One vector is turned by the same rotation once a step. Each row is the vector after some number of steps, and that number follows the row.
The counts run from 0 to 381.
[133 107  96 185 159 147 153 172 119 122 141  99  64 111 177  93 120 131
 116 102 148 136 151 128 103  94  91 130 129 118  96] -> 96
[149 160 121 161 179 137 132 170 175 121 137 107  97 145 179 115 124 148
 112  96 146 171 112 141 137 115 140 111 162  97 137] -> 294
[119 126 153 161 117 132 130 138 151  92  87  84  84  75 173  89 115 165
  94 141 135 117 131 105  95 132 113  99 130 147 128] -> 164
[141  96  63 203 156 137 127 178 170 110 139 109  89 129 163 107  99 156
 127 127 116 118 140 116 131 133 131  98 136 103 132] -> 215
[138 151  85 151 151 128 108 194 155 117 126 102 101 119 188 101 136 166
 105 133 138 109 146 114 136 140 115 103 139  94 163] -> 193
[147  99  88 162 152 154 127 154 184 108  96  87 114 116 136  81 110 157
 107 121 134 143 158 112 112 127 131  89 148 121 118] -> 10
[137 125 126 140 140 136 135 168 144 130 110  77 112 114 166  59 124 121
 100  89 176 135 149 151 115 104  98 124 144 102 138] -> 291
[116 111  68 169 172 158 136 165 167  92 115  96 106 132 181  91 109 156
 124  93 122 136 134  98 136 129 139 115 128 128 128] -> 195
[168  91 112 189  93 132 168 134 150 111 121  96  81 102 172 107  85 125
 136  94 150 132 130 140 107 118 137 124 124 148 125] -> 43
[195 157 143 162 121  82 121 152 159 128 126 107  76 128 151 110 141 144
  85 130 154 137 106 141 125 144  99  96 153 144 152] -> 139
[131 128 120 155 119 129 183 153 173  75 107 107 103 115 185 104  97 158
 119  63 118 144  94 123 116 128 133 108 138 135 139] -> 155
[177 113 120 152 100 105 123 171 168 108  93  82 121 100 176  97 137 151
 110 116 181 125 122 172 102 149 136 106 134 123 157] -> 38
[142 153 102 149 179 121 135 158 172 130 132  93  92 168 181 110 136 138
 106  76 137 152 111 138 124 103 118 144 134 114 138] -> 107
[142 133  96 131 153 119 129 170 172 122 121  66 119 183 167  91 113 152
 105 100 136 100 106 141 135 123 120 109 142 133 167] -> 13
[187 128 101 165 138  81 131 159 181 121 126 117 115 131 164 104 132 175
  96  79 124 130 118 147 132 148 132 113 133 123 146] -> 334
[105 154 114 127 138 122 123 149 172  93 112  96 127 122 212  95 121 165
 102 105 134 116 107 118 117 148 121 105 149 118 181] -> 173
[147 173 138 160 134 126 140 172 145 123 139  64  79 143 156 105  99 129
 118 146 155 138 131 134 105 121  91 100 161 112 161] -> 299
[ 91 137  93 174 170 147 155 178 172 101 120 104 109 123 180 104 114 164
 104  82 119 141 117 127 122  97 106 120 135 122 132] -> 288
[113 157 123 163 120 122 129 140 122 128 123  66  63 125 216  86 122 142
 115 126 152 112 132 114 104 132  96 110 102 148 156] -> 372
[134  86  91 179 185 150 144 175 175  80 102 123  93 120 158  87 120 169
 105 119 119 116 129 106 124 139 128 105 155 129 122] -> 9
[162 134 137 169 118 127 147 160 142  76 132 131  75  90 188 130 108 160
 127  97 142 142 120 110 122 133 131  89 158 113 128] -> 162
[151  74  72 190 138 135 150 179 139  93 131 124 107 105 138  97 123 152
 105 120 120 135 133 137 115 100  99 108 156 121 124] -> 123
[169 130  85 195 157  86 133 161 161 126 130 126 101 121 195 115 142 159
 107  76 108 141 118 154 130 131 132 125 116 123 154] -> 241
[138 159 103 153 124  97 122 132 188 116 115  84 127 122 206 109 113 182
 108  87 116 147  94 114 114 141 139 116 119 129 186] -> 360
[135  91 125 153 118 119 131 149 191  91  82  98 114 107 157  82 140 153
 113 116 147 133 111 135 104 150 137 100 152 151 126] -> 337
[151 113  85 199 150 128 131 154 167  82 121 118  80 137 154 111 113 172
 114 106 100 104 102 112 111 126 119 102 144 157 124] -> 328
[174 154 115 175 129  93 112 155 153 146 126 102  72 125 190 112 153 136
 117 148 147 117 115 141  98 140 117 105 130 144 159] -> 232
[148 102 100 186 144 141 163 153 172  81 130  89  62 147 153 102 103 129
 145 100 120 133  97 113 108 138 143 106 132 149 116] -> 22
[150 133 128 161 113 113 136 180 166  99 108  78 125 132 160  83 136 141
 122 124 161 133  89 167  89 123  97 112 176 142 143] -> 132
[154 160 153 143 115 123 115 137 172 126  98  82  85 113 197 113 128 132
 107 119 175 141 130 157 102 152 135 110 125 118 172] -> 365
[184  94 118 162 122 118 126 140 177 120 100  86 116  89 158  84 135 144
 103 108 164 136 138 161  97 124 155 117 142 120 122] -> 37
[148 139 113 163 119 111 150 176 182 109 126  91 104 149 175 105 124 139
 118 104 131 145  60 144  98 143 102 113 165 157 154] -> 133
[143 141  76 184 138 101 134 128 166 107 116 110 100 127 202 116 114 173
 107  89 111 115 115 116 121 135 123 115 102 152 167] -> 54
[174 115 115 159 166 123 133 175 185 116 134  96  85 146 170  95 113 138
 115  77 140 152 135 141 140 117 160 127 138 104 128] -> 15
[153 118 134 180 123 141 145 151 143  93 129 125  67  74 204 138 131 145
 136 109 146 149 131 127 113 120 132 100 123 115 113] -> 69
[109 152  88 181 167 137 128 153 184 114 129 121 119 107 197 124 128 168
 109 114 122 158 139 106 118 123 139 113 134 100 162] -> 81
[168 100 133 192 117 134 170 146 135  98 137  97  83 119 147  89  91 130
 121  81 145 135 108 139  86 103 118 127 146 141 120] -> 136
[123 163 127 154 111 117 138 146 138 125 122  70  88 134 222 101 134 127
 125  84 147 133 104 140  97 135 123 112 124 136 168] -> 66
[136 118  89 180  98 113 147 169 159 118 137  94 112 137 181 131  96 147
 141  88 134 139  87 146 100 129 127 131 134 124 176] -> 247
[182 130 112 166 132 118 120 166 135 117 104  92  67 143 177 101 144 145
 117 118 149  80 118 143 116 142  91  90 133 156 144] -> 26
[126 110 103 143 130 139 177 151 152 109 122  97 117  82 187  88  90 148
 119  63 152 133 133 120 117 114 140 130 136 109 129] -> 176
[146 123 109 159 104 126 137 172 174 128 112  65 127 122 181 100 132 137
 146 140 182 122 100 151  88 145 115 111 153 136 149] -> 225
[138 101 108 181 154 137 154 166 138 102 134  83  51 117 159  85 101 147
 124 109 156 111 153 119 118  98  94 112 119 130 118] -> 3
[132 142 143 122 139 134 132 137 171 129 113  49  99 117 187  58 121 133
  94  95 167 134 136 133  99 134 129 127 127 123 146] -> 178
[188 165 125 171 113  77 112 139 149 134 124  86  74 117 193 112 130 134
 111 104 162 129 109 133 105 151 123 102 106 141 173] -> 46
[148 142 125 141 120 115 132 162 171 111 125  54 101 163 154  97 107 127
 110 132 143 120 101 123 105 122 105 102 162 144 157] -> 319
[115  94  78 182 163 153 144 156 185 116 116 106 108 111 150  80 130 141
  90 102 140 154 153 125 104  96 131 140 141 116 120] -> 103
[157 180 152 173 152 127 132 159 165  96 130 131  80 104 187 129 117 167
 108  92 128 160 115 123 117 138 139  96 141 129 144] -> 161
[149 125 109 149 137 139 125 133 157 113  96 123 104  69 184  61 130 156
  92  96 149 134 178 134 117 119 131 120 122 111 124] -> 170
[142 143 100 184 135 137 146 172 146 113 161  62  72 158 182 125 101 123
 147 115 145 109 114  98 131 121 114 115 127 130 155] -> 207
[172 114 130 182 132 107 117 146 158 131 113  81  62 122 173  99 163 116
 101 120 153 124 111 163  86 144 127 122 140 161 130] -> 231
[151 114 106 185 100 119 129 150 148 117 111  93  97  77 170 107 116 165
 103 149 157 124 139 129  85 132 113  98 135 144 154] -> 51
[166  88 102 165 114 124 137 166 179 136  98  79 125 103 176  96 140 123
 135 139 179 141 125 159  90 137 138 119 139 110 124] -> 224
[187 147 127 176 128  97 120 172 147 103 126 119  97 142 172 130 139 149
 114 115 155 122 108 144 124 131 106  93 157 122 144] -> 140
[172 135  96 192 129 100 145 167 174 127 151  90  82 148 173 122  99 124
 143 102 132 142 124 134 117 121 135 115 128 130 133] -> 228
[169 138 104 168 150 116 113 157 156 102 115  98  71 157 174 107 146 156
 114 101 115 105 102 113 119 149 119  89 136 151 144] -> 27
[148 160 110 160 107 115 107 152 180 131  98 101 126  90 200 108 138 141
 106 114 151 146 122 144 109 153 130  94 140 123 185] -> 59
[144 166 106 165 108 113 121 165 167 114 141 104 137  94 211 134 132 165
 141 114 127 136 106 141 125 150 131  99 128  97 182] -> 60
[154 137 106 171 169 138 128 181 168 124 143 103  95 154 169 104 123 138
 115  90 141 158 136 146 128 122 146 129 159  91 119] -> 108
[158 108 107 177 148 121 116 149 173  98  91 125 102  78 199  93 135 157
 113  94 133 141 135 138 113 131 159 111 134 116 120] -> 356
[ 96 108 101 168 133 152 168 172 160 125 125  92 110  82 187  82  96 139
 111 101 138 149 139 133  91 115 127 133 123  93 121] -> 83
[133 146 151 166 150 155 133 140 177  97 119 106  62  90 170 112 105 127
 119 127 152 158 140 104  97 124 145  96 140 104 107] -> 183
[105 176 115 163 147 144 135 168 146 119 141  83  71 147 178 112 126 113
 106 134 134 131 115 114  99 113  79 103 123 138 154] -> 93
[140 170  86 193 126 119 120 151 138 133 147  90  92 104 196 131 123 157
 109 126 141 117 126 111 120 118 109 107 117 119 175] -> 73
[146 156 103 188 118  91 127 139 143 145 124 100  87  88 180  95 123 160
  97 120 129 130 137 128 116 111  88 120 120 123 179] -> 259
[ 79 121 109 155 141 150 162 142 171 125 110  79 121 105 193  77 119 124
 104 101 167 136 138 145  83 106 117 133 118 131 134] -> 84
[113 115 136 147 121 153 170 139 162 122 115  84 109 111 204  67 122 128
 106  67 149 147 128 150  97 102 126 143 128 147 121] -> 270
[153 101 157 171 116 114 165 140 144 104 111  95  84 113 156  89 127 126
 105 104 161 141 110 158  81 124  93 124 160 172 117] -> 137
[156 137 105 179 152 119 156 177 142 105 155  91  79 162 159 125 101 129
 150 116 123 145 106 130 112 104  97 118 153 120 146] -> 114
[112 127 101 166 137 133 120 167 133 132 103 100 108  74 200  75 160 149
  97 114 158 117 152 164 116 121 109 118 128 102 134] -> 78
[126 118 123 184 123 152 140 160 129  89 110 108  67  73 191 111 142 143
 142 122 164 126 124 123  92 131 114 104 130 132 124] -> 70
[124 143 122 186 141 144 141 145 163  88 125 108  87  99 202 130 119 164
 146 104 127 144 104 106 106 136 158  97 119 141 131] -> 368
[172  99 130 171 143 140 139 161 204 103 119  99 100 118 147  92 121 152
 111 116 158 152 129 137 115 120 146 105 165 110 105] -> 316
[163 166 123 184 135 120 136 146 160 101 134 130  73 107 196 143 142 152
 128 115 118 158 103 125 112 137 125 109 148 140 152] -> 254
[146 138  95 178 159 149 157 155 146 103 144  86  62 161 173 109 112 119
 136  97 110 107 121 118 116 122 127 113 117 144 124] -> 208
[149 181 146 146 131 115 135 152 149  89 113 110  75 130 192 115 129 151
  98  93 147 151  92 140 111 143 125  87 143 142 148] -> 160
[172 145 150 160 115 106 141 130 168 126 105  91  67 125 155  95 137 129
  81 116 155 143 111 143  89 124  99 111 150 154 136] -> 138
[153 160 126 162 125 114 113 146 173  97 113 100  82 133 180 109 141 166
 123 125 147 120  85 136 101 149 119  85 130 164 153] -> 346
[117 130 120 162 171 147 113 146 156 112  92 108  88  84 169  72 165 145
  85 115 143 151 143 121 104 111  86 105 143 124 126] -> 284
[143 109  72 152 147 112 119 147 178 156 117  55 106 142 156  57 140 136
  90 124 145 127 146 148 108 122 124 121 122 141 157] -> 218
[164 130  87 191 151  97 133 184 136  95 144 120  76 125 183 130 144 149
 127 128 119 124  90 132 105 144 117  98 144 155 134] -> 234
[114 132  97 159 154 141 116 157 175 132 112  96 111  77 189  97 146 164
  93 143 151 127 152 121 106 133 128 104 132 106 149] -> 378
[147 140  96 174 169 118 108 158 150 110 140  99  89 154 156 103 166 147
 100 140 126 131  95 135 117 124  91  91 161 140 135] -> 120
[127 158  95 179 142 124 144 151 115 110 141 113  81 112 195 119 111 156
 114 101 127 114 117 107 129 112 106 117 105 103 160] -> 74
[137 132 156 146 126 123 135 119 176 114  89  76  88 105 199  92 131 128
 110  98 170 139 140 149  89 143 145 114 113 135 130] -> 364
[164  81 109 164 113 115 159 180 174  68 103 114 117  99 168  85 136 151
 124  99 132 141 117 151 100 135 155 113 154 130 106] -> 336
[125 112  92 146 135 125 156 172 153 137 120  55 118 141 174  77 116 136
 100 126 161 112 131 171 115 107  73 120 146 105 135] -> 105
[172 107 111 152 114 117 132 179 160 115 119  84 124 108 157  86 139 138
 104 127 174 143 122 167 111 133 126 118 179 121 137] -> 131
[165 155 119 173 122 108 132 146 170 109 130 114  87 126 185 137 116 176
 113 119 131 135 103 111 122 152 144  85 139 140 154] -> 347
[138 143 102 176 126 110 147 150 184 116 131 100 116 121 195 113  92 160
 130  81 110 156 104 120 131 131 153 123 119 109 159] -> 361
[159 130  77 162 146 108 132 155 126  94 120 130  92 132 200 103 135 167
 116  74 108 108 112 135 134 140 125 112 126 141 160] -> 354
[124 144 142 159 158 154 150 159 165  83 115  90  57 118 184 117 124 145
 136  98 132 144 117 112 125 133 151 103 142 123 117] -> 182
[107 152 115 142 134 113 123 155 174 109  96  82 134 127 202 101 137 165
 116 118 144 117 106 127 102 142 125 102 135 142 179] -> 359
[184 124 144 156  84 115 145 141 142 112 110  72  83  89 171  92 125 128
 118 105 177 125 116 146  92 146 128 107 136 123 133] -> 344
[148 116 102 195 145 134 129 147 162  91 109 124  72  96 185 112 148 154
 120 104 119 139 110 125  91 144 144  92 117 167 123] -> 49
[119 115 100 167 140 140 181 140 177  98 133 110 120 118 194 111 102 143
 135  74 133 158 109 124 104 122 165 129 129 129 143] -> 62
[185 111 111 173 117 111 136 145 157 130 115  73  58 113 145  88  89 117
 101 115 151 118 143 133 108 124 134 104 123 143 120] -> 24
[121 151  93 177 140 127 162 161 164 108 144 117 126  97 198 115  98 154
 128  78 123 175 115 139 123 107 131 130 137  91 152] -> 268
[107 111  99 159 141 160 119 148 152 108  88 106  90  86 190  84 150 154
 100 132 138 115 162 124 104 130 122 108 124 145 126] -> 377
[133 140 143 167 112 150 141 159 160 127 131  77  73  84 167 111 106 137
 128 154 179 132 154 112  93 121 122  96 147  97 136] -> 184
[147 134 115 161 103 103 129 145 191 124 113  73 140  88 182 103 157 143
 107 125 153 161 101 149  77 143 131 105 150 123 158] -> 245
[125  94 128 155 147 161 158 174 172  77 127  90  87 128 179 103 124 110
 145 120 157 125 132 135 102 138 157 106 162 114  95] -> 203
[145 173 135 167 113 113 118 174 141 111 124  97  96 106 211 128 131 154
 135 116 167 127 103 141 110 145 131  89 141 103 161] -> 366
[162  94  91 167 155 117 143 167 164  99 115 122 103 142 189  95 114 144
 123  62 109 118 125 139 130 130 156 127 122 134 140] -> 35
[155 117  70 163 118  94 123 136 189 131 104  84 121 126 163  92 127 161
  91 129 133 118 122 126 126 135 118 111 135 130 158] -> 32
[144 128  87 171 142 101 113 141 168 131 123 107 100 132 191 108 149 153
  96  98 102 136 111 144 126 132 115 117 117 157 168] -> 240
[163 103 128 167 164 132 146 159 188  99 115 115 107 137 165  75 150 149
 108  76 121 156 122 153 119 119 156 121 148 144 114] -> 129
[183 103  84 170 157 115 129 183 171  87 121 126 108 115 176  94 129 164
 120  81 126 131 117 152 138 136 151 102 151  97 129] -> 335
[167 103 106 156 136 109 144 162 143  87 111 132 118  97 181  88 125 166
 103  57 136 126 131 149 130 125 124 121 133 114 127] -> 149
[194 114 139 173 122 113 155 135 174 108 116  85  81  97 177 100 102 148
 105  78 167 155 133 146 115 128 154 114 133 137 123] -> 343
[169 123 104 178 139 109 128 183 139  97 125 107  84 149 156 106 116 169
 137 103 121 103 104 117 124 145 107  83 166 152 144] -> 327
[120 147 122 156 123 131 150 153 126 126 123  75  74  95 187  93 118 147
 108 123 153 118 131 122  98 112  76 108 146 133 148] -> 278
[170 152 132 161 112 103 126 115 156 131 105  68  75 130 177  88 128 142
  99 120 167 122 122 146  91 150 132 108 108 159 149] -> 45
[135 124  97 176 167 150 132 124 157 115 123 111  79  95 192  87 140 138
 103  91 127 146 152 123 108 107 139 128 114 137 114] -> 76
[166 112 113 162 140 116 109 157 138 129 122  82  74 117 168  92 153 121
 112 138 173 108 153 152 111 126 109 105 135 117 117] -> 211
[105 130  73 168 145 132 142 166 149 119 130  87 122 125 204 104 113 152
 125 100 128 104 116 111 125 136 116 106 117 111 174] -> 380
[160  98 106 173 159 141 134 166 191  94 124 104  99 154 170 104 151 133
 138  90 140 147 123 144 121 134 178 123 136 129 108] -> 222
[132 113 102 159 135 139 155 154 172 131 129  90 100  92 167  77  97 133
  88  96 152 164 150 136 121  85 127 144 149  99 136] -> 290
[177 103 110 198 125 118 162 156 138 117 138 100  57 127 164 109 115 130
 133  96 150 139 121 138  97 109 139 130 133 140 118] -> 229
[173 120 149 167 111 107 154 136 155 118 112  89  89  85 169  86  87 130
 100  88 164 153 134 142 107 128 128 124 125 123 130] -> 157
